Look-ups in named tables: a row name and a column name give one cell, copied from the table.

zunaz =
	sobafal	zarag	vev	vimit	nebif	pubu	paz	vuvut
tuka	5188	5413	-4519	-4544	-6069	-4236	6680	-5878
vor	-5724	-4361	-5618	6618	5940	-5935	6822	6844
sig	5192	5797	-4761	-5538	-5003	-4737	5023	-4596
vur	5733	-4872	-4770	-5944	6111	5007	6665	-4869
logekeb	6086	5712	5560	-5844	4946	6079	6449	6877
gibul	6407	5209	5816	-5412	6376	5906	5741	6151
zil	5210	4998	6134	6674	-6108	-4325	-5699	-4507
zapepa	5831	6241	6252	-6012	5894	-5803	5275	6654

vor, vimit -> 6618
zil, paz -> -5699
zapepa, vimit -> -6012
vor, nebif -> 5940
sig, pubu -> -4737
gibul, paz -> 5741
sig, nebif -> -5003
logekeb, vev -> 5560
logekeb, paz -> 6449
zil, nebif -> -6108
tuka, vuvut -> -5878
logekeb, sobafal -> 6086
vur, vev -> -4770

kiru.csv
,guzal,pasig,movuk,fid,vukar,dok,rovubu,fimavar
rin,591,601,386,486,368,331,459,621
bot,164,146,731,474,778,871,559,83
gok,793,813,221,484,173,77,400,876
timulu,217,207,692,488,729,801,567,150
fure,215,200,690,474,729,807,545,147
naf,724,737,276,476,239,167,407,788
popi,547,556,424,492,412,385,482,566
nin,717,728,280,472,245,177,402,779
rinidiv,757,776,251,486,208,122,415,830
kime,426,427,521,487,527,538,507,414
meket,225,209,681,471,720,796,537,159
fogebek,177,158,720,470,766,856,549,99

What is the guzal of naf in kiru?
724
What is the dok of rinidiv in kiru?
122
What is the fimavar of gok in kiru?
876
What is the rovubu of naf in kiru?
407
What is the movuk of popi in kiru?
424
What is the dok of rin in kiru?
331
What is the guzal of meket in kiru?
225
What is the dok of nin in kiru?
177

Table zet
|  | rabuk | seduvu | rus | papo | vabob |
|---|---|---|---|---|---|
| reb | 65 | 112 | 174 | 71 | 219 |
| dilu | 201 | 64 | 71 | 228 | 225 |
| fogo | 229 | 202 | 125 | 185 | 61 |

reb, rabuk => 65
fogo, vabob => 61
reb, papo => 71
fogo, papo => 185
dilu, seduvu => 64
fogo, seduvu => 202
reb, seduvu => 112
dilu, rabuk => 201
reb, vabob => 219
dilu, rus => 71
fogo, rabuk => 229
fogo, rus => 125
dilu, vabob => 225
dilu, papo => 228
reb, rus => 174
Row with the largest rus: reb

tes:
	tup	tivod	tigiv
tilipoz	170	197	132
munu	47	184	82
pog	54	195	96
suge	61	180	181
vodob	47	173	75
gim	108	215	153
vinesiz	147	166	181

suge, tup => 61
vinesiz, tivod => 166
munu, tivod => 184
munu, tigiv => 82
vinesiz, tigiv => 181
gim, tivod => 215
vodob, tigiv => 75
tilipoz, tivod => 197
pog, tivod => 195
munu, tup => 47
gim, tigiv => 153
vodob, tivod => 173
suge, tigiv => 181

reto.tsv
	pigiz	filag	gizi	firutab
kopopad	52.0	51.6	51.0	52.4
gabiv	63.4	54.7	48.0	69.4
zitipad	74.5	55.4	44.3	87.9
pir	44.2	65.3	53.3	30.9
pubova	59.4	55.4	48.6	61.9
nor	69.2	59.8	45.9	75.1
suba	32.8	38.4	57.1	28.6
sez	46.0	24.2	52.6	58.4
dutemo	52.0	30.9	51.0	66.2
gumu	35.7	82.7	56.9	6.4
lenufu	54.5	68.4	50.6	46.4

What is the gizi of lenufu in reto? 50.6
What is the filag of suba in reto? 38.4
What is the firutab of nor in reto? 75.1
What is the gizi of zitipad in reto? 44.3
What is the filag of gumu in reto? 82.7
What is the pigiz of kopopad in reto? 52.0
What is the filag of sez in reto? 24.2
What is the firutab of gumu in reto? 6.4
What is the pigiz of zitipad in reto? 74.5
What is the filag of lenufu in reto? 68.4
What is the filag of nor in reto? 59.8
What is the gizi of kopopad in reto? 51.0
What is the pigiz of pir in reto? 44.2
What is the firutab of sez in reto? 58.4
What is the firutab of zitipad in reto? 87.9
Which row has the largest gizi? suba

